One turn moves each row of this set onto another row. After a few examples, where does it send each row asked below?
dife: [ 26.0   5.4   3.6  23.2  -5.0 -32.9  -3.0 -15.3  -4.1   2.9  12.8  -9.2
 -22.7  15.5   9.8   7.0  -5.1  21.8 -18.3 -29.6  -1.3   9.3  -7.4  -7.1
  -7.8  27.9  26.8   0.2]
Ziku: [  2.2  13.8 -23.0  10.2   5.2  -6.2 -20.3  12.2 -20.7  -7.8  23.8 -10.9
 -12.4   7.5   5.9   8.2  -7.6  -9.8  23.4   6.9 -31.0  -9.7  19.3 -11.4
  -8.5  40.9  -3.8   8.7]
dimu: [-11.6  -1.3   2.9   7.2  12.6 -11.8 -12.1   3.5  -1.6 -15.6  -9.1  13.7
   9.5   2.7 -22.3  16.1   0.6   4.4  -1.2 -38.4 -13.7 -12.2 -19.3  11.0
 -15.7  33.9  -4.2 -27.8]
buvo: [-17.9  11.7   3.9   4.9 -27.8   2.5  -6.5  -5.6 -10.3  30.4  -0.9   6.4
  -4.0   2.9 -26.2  10.0   6.2   3.0   3.5 -20.4 -13.6   6.6   4.5  26.3
  15.0  14.7 -16.2 -16.6]
luza: [  5.2   6.3 -24.5   7.2  -1.1   1.7 -13.7   9.6  -9.3  -5.0  11.0 -10.8
 -24.2   2.7  10.9   8.3 -11.4 -14.0  22.8   1.0 -23.2 -13.2  18.5 -13.2
  -7.9  31.1   4.7  22.2]
vates: [-20.8  21.2  -5.3   3.3  -2.0 -27.3 -10.1  18.9  -1.1 -10.8  12.0 -11.1
  -8.4   8.7 -10.0   8.0 -11.0  -7.6 -19.0  12.6 -17.3  15.9 -12.6   3.3
  18.1  17.5 -12.0 -26.6]
mal: [ 13.8   3.0 -13.9  -1.3   4.6  12.4   3.2 -20.6  -4.1   1.8  32.6 -15.0
 -13.2  -8.7  -5.2   3.1  -6.2  -3.1 -11.4   8.9  -3.0  24.7  -7.5   5.5
 -16.2  14.0 -37.9  14.5]
Dez: [ -3.1  -4.8   1.4   4.6   2.0 -19.3 -16.1   3.9 -13.7  -3.2 -13.8   9.4
  16.0  -1.5 -21.4  13.2   0.4   1.7   8.7 -26.8  -7.4 -24.6 -15.3  11.1
 -12.6  34.7 -12.9 -29.7]
gov: [ 18.7  13.9 -25.4  -0.8  19.8 -11.9 -20.8  -6.0 -21.0  -1.2   8.2  -0.1
  10.7  21.8 -17.1  -2.1  12.0  42.6   2.8  -6.0   7.8  -6.3   3.0  -0.4
 -14.9   3.8 -15.0  24.8]
Mufus: [  9.1  24.2  -1.0  -5.1   6.0 -29.7  -5.5 -36.4  -4.0   2.3  -8.3  22.1
  -7.5  19.8  -2.6  16.7  27.9  -9.4  -1.5 -14.2 -31.0  -0.7 -15.1  -9.9
 -13.0  28.5 -15.2  14.5]
kad: [  4.0   8.2 -23.7   5.3  -5.3   6.3 -22.4   3.6 -17.1  -8.7  14.4 -19.3
 -20.3   4.7   1.4   7.3  -8.3 -23.3  18.3   3.0 -27.0 -13.4  10.9 -14.4
 -18.7  38.3  -5.7   7.4]
vorep: [ -4.2  14.8   2.1   2.2   4.1   0.9  -7.5  -3.6  -9.9   2.0 -10.1  15.4
  23.1   1.0 -29.3  11.9   2.7   8.9  -0.6 -32.9 -11.7 -12.7 -13.4  11.4
 -11.0  25.8 -12.2 -36.4]
dobam: [  1.0  12.1  -9.1  13.1  -4.6   7.9  -3.7  22.4  -5.9 -14.9  -3.0  11.7
  13.0  -2.7 -16.0   2.8  19.2  12.2 -13.6   9.6  -5.1  -0.2   7.7  18.8
  -8.9  10.7  -4.8 -26.4]
Pibe: [ 16.1   3.9  -2.6   0.7   3.7   7.2  -8.1 -21.2 -12.4   0.7  20.3 -17.7
  -6.5  -4.1 -15.0  -2.6 -15.8  -5.2 -11.0   0.3  -3.8  37.9 -10.1   0.6
 -16.8  14.4 -38.6  17.9]
Dako: [ 16.4  31.0  -2.5   4.4  -6.9 -25.6 -17.7 -32.0   9.9  -5.2 -14.4  15.6
  -7.8  25.1   2.7  11.8  21.0 -14.2  -2.8  -8.0 -33.9  -1.3  -7.6  -6.5
 -11.1  29.6  -9.5  14.1]
vazu: [  8.6  23.6  -6.9   3.0   2.3 -36.1  -5.1 -28.2   6.9   0.5 -10.7  23.4
  -0.4  29.9   2.6   9.9  17.4  -8.3  -0.9  -5.6 -28.1   8.8  -4.2 -10.3
 -10.5  31.5 -14.6  27.1]
gaku: [-27.4  23.2 -14.0   0.4  -4.4 -20.8  -6.0  17.0  -1.5  -9.9  11.9  -2.2
  -5.3  11.8 -13.2   2.4   2.4   9.0  -9.1   2.6 -15.2  16.1  -7.7   1.8
   8.2  26.4  -4.0 -42.4]
retul: [  5.8  28.9   0.2   5.8  -1.1 -35.3  -3.1 -30.2   4.1  10.8   3.3  15.0
  -5.8  29.3   3.9  15.1  24.8  -7.4   0.1  -6.0 -35.9   0.2 -13.1 -10.7
  -9.5  29.8  -9.5  14.6]
vuke: [ 32.9  10.2  -5.5  16.5   7.5 -28.6  -0.3 -11.9  -0.6   0.6  26.6 -11.3
 -24.2   3.7   6.1   8.1  -5.7  22.1 -17.2 -31.8  -8.3   8.5   1.5  -9.2
   5.4  31.8  21.8  -4.3]
sok: [ 22.1   3.0  -9.5  16.8   5.4 -36.3   1.6  -7.9   1.7   7.0  17.2  -8.6
 -32.5   6.5  15.3   4.2  -1.5  11.1 -15.3 -39.8  -8.0  14.5  -8.3 -14.0
  -2.5  32.7  11.0   1.9]
zufu: [ 10.1  17.0  -3.8   3.9  -4.0 -32.6 -12.4 -22.4  -0.8   6.8  -0.6  23.2
  -0.8  25.4   3.7  14.4  23.3 -17.3   2.3  -8.9 -32.4   0.8  -9.9 -12.3
 -16.7  20.1 -18.3  27.4]
Fipob: [ 15.5   8.1  -2.1   0.3   8.6   8.8   3.7 -21.9  -9.2  10.4  21.4 -14.3
 -18.4 -12.8  -5.5   9.4  -9.3  -5.5  -9.5  -0.7  -7.2  36.2  -4.3  10.1
  -6.3  15.1 -33.9  19.3]
dafug: [ 21.0   0.7  -6.1  22.7  13.5 -30.0   6.8 -15.5  -4.9   1.4  18.3  -4.9
 -22.9   7.4  12.4  -2.9  -0.2  27.3 -15.4 -35.0  -4.2   6.4  -4.9  -9.7
  -5.3  32.4  18.4  -8.1]
danet: [ 22.5   1.2  -1.5  14.3   6.4 -31.7   9.6 -12.6  -5.3   5.6  17.6  -8.4
 -27.3   9.2   3.0   4.3 -10.1  18.4  -9.9 -39.6  -0.1  14.6  -4.1 -14.6
  -9.4  38.1  17.7   4.8]
zelir: [-19.0   5.9   6.1   7.7 -17.4   7.7 -16.0  10.2 -13.1  18.3  -7.9   3.2
 -10.7   1.4 -30.6   8.6   6.9  -0.3   5.5 -27.9 -13.5   5.4  14.6  26.4
   6.3  10.3 -20.3   3.6]
zukuf: [  5.7  16.3  -6.0  -6.3 -15.8  -1.3  -6.8  -5.4  20.7   2.7  18.2 -16.0
  -9.1   2.0 -33.9   8.4   9.9  20.8   4.5  -8.0 -12.6   9.0 -10.8   9.7
  13.8   9.0  -1.8 -35.8]
pafu: [  3.0  17.2 -14.4  11.3   1.5   9.2 -19.1   8.9 -14.0  -0.6  12.7  -4.2
 -16.2   1.1  14.0   3.5  -4.4 -14.4  23.6   1.0 -31.3 -14.2  17.1  -8.6
 -11.9  40.5  -9.9  11.4]
Lam: [ 23.4   7.7  -2.1   1.3   5.3   5.6   2.8 -27.8  -3.2  -7.4  23.8  -7.2
 -14.5  -6.7  -8.3   6.7 -14.1  -7.9 -10.0  -1.2  -5.1  26.5  -4.6   8.8
 -20.8   7.0 -33.3  27.0]
fimu: [ 21.0  19.6 -27.7   6.9  23.2 -20.5 -23.6   2.2 -10.7   0.3  10.6  -6.1
  11.3  25.2 -12.2  -7.2   6.0  37.8   2.6 -24.5   3.7  -4.3   0.0 -14.1
 -15.9   8.0 -11.1  24.7]
vez: [ 12.4   6.5 -24.0  14.0   5.9   3.0 -21.1  16.7  -9.0  -8.0  20.1 -15.8
 -17.0   0.0  12.9   1.8  -8.9 -14.3  21.7  -1.4 -27.7  -5.3  18.4 -12.3
  -7.5  22.5  -6.0  13.7]
von: [ 10.3  13.4   1.7  -8.0  -8.2  -4.2 -15.0  -2.4  30.4   2.6   7.7 -17.2
  -2.2   6.2 -42.8  13.6  11.1  24.2   3.2 -24.1 -16.4   6.3 -15.6   1.8
  15.4   8.2   0.3 -14.9]
pubu: [ 17.6  17.4 -34.1   1.1  27.3 -10.5 -15.6  -7.8  -9.6  -3.9   3.6 -16.2
   4.4  24.4 -20.0  -6.5   5.2  32.6   3.4 -18.6   2.2  -5.0   9.3 -14.8
 -11.6   6.0 -12.4  26.2]
Kup: [-11.8  12.3   3.8   3.5 -20.1  -3.6 -17.5  -2.7 -18.6  20.1 -12.6  -2.5
 -13.8  -0.2 -28.3   4.5   9.3   3.8   8.3 -19.9  -5.0  -3.6   3.6  29.4
  10.2   2.7 -27.5  -5.8]
nufu: [ 16.8  14.1 -21.9   0.4  21.2  -3.6 -18.0 -13.9 -15.9   9.8  15.2  -9.2
  11.2  19.7 -21.5 -13.2   5.7  43.5  -1.6 -16.1   2.6  -4.0   1.1 -11.6
  -6.5   0.6 -15.8  25.1]
dafin: [ 22.5   3.1  -7.6   2.0  10.6   1.5   1.7 -23.2  -1.1   6.9  26.6 -18.8
 -14.1  -4.3  -8.1   7.7  -4.8  -3.2  -6.6 -10.2  -1.8  28.5 -15.1   7.8
 -23.0  -0.1 -36.7  24.0]
sobo: [ 17.3   7.0  -5.1  22.1  -5.0 -10.9  -3.1  26.1  -6.2 -19.1   5.5  -5.8
   9.0  -1.7 -19.7   6.6  13.8  10.2 -26.1   4.9   7.4  -5.4   9.8  19.2
 -12.3  13.4  -7.8 -25.1]
luzeg: [ 13.5   5.5 -27.4   5.4  19.5 -10.5 -23.1  -8.1 -19.7   6.7  -5.2 -16.4
   7.7  26.7 -13.8 -11.1   5.6  41.7  -3.0 -14.5   8.8   3.5  -1.1  -3.5
  -8.7   5.0  -7.9  22.0]
Semef: [  6.5  -1.3  -7.0  17.8  -4.1  -0.1  -1.0  26.7   8.8 -22.3   7.9  -1.7
   6.7   2.8 -24.8  10.5  20.0  14.2 -19.1   4.3   1.2  10.9   8.9  22.0
 -14.2  10.0  -8.1 -14.8]
Dolam: [-35.5  19.9  -9.5   3.2  -4.1 -26.7 -12.3  15.3   7.3 -11.1  16.5  -5.1
 -10.3  20.7 -19.1  14.3  -4.0  -6.3 -13.8  -1.7 -23.6  16.9  -9.0   5.9
  12.1  21.6 -13.3 -19.1]
fugas: [ 14.1  19.9   4.8 -13.7 -12.3 -15.9 -14.9  -5.3  23.5   7.1  -0.6 -19.2
 -12.4   0.3 -35.6   6.2  17.3  15.0  -3.0 -13.5 -11.6   9.5 -18.5  -2.7
  21.3  10.0  -8.6 -26.8]

danet turns into pubu
nufu turns into mal
Now these:
Dez turns into fugas
vez turns into zufu
von turns into Semef
vuke turns into gov
gaku turns into vorep
Dako turns into dife

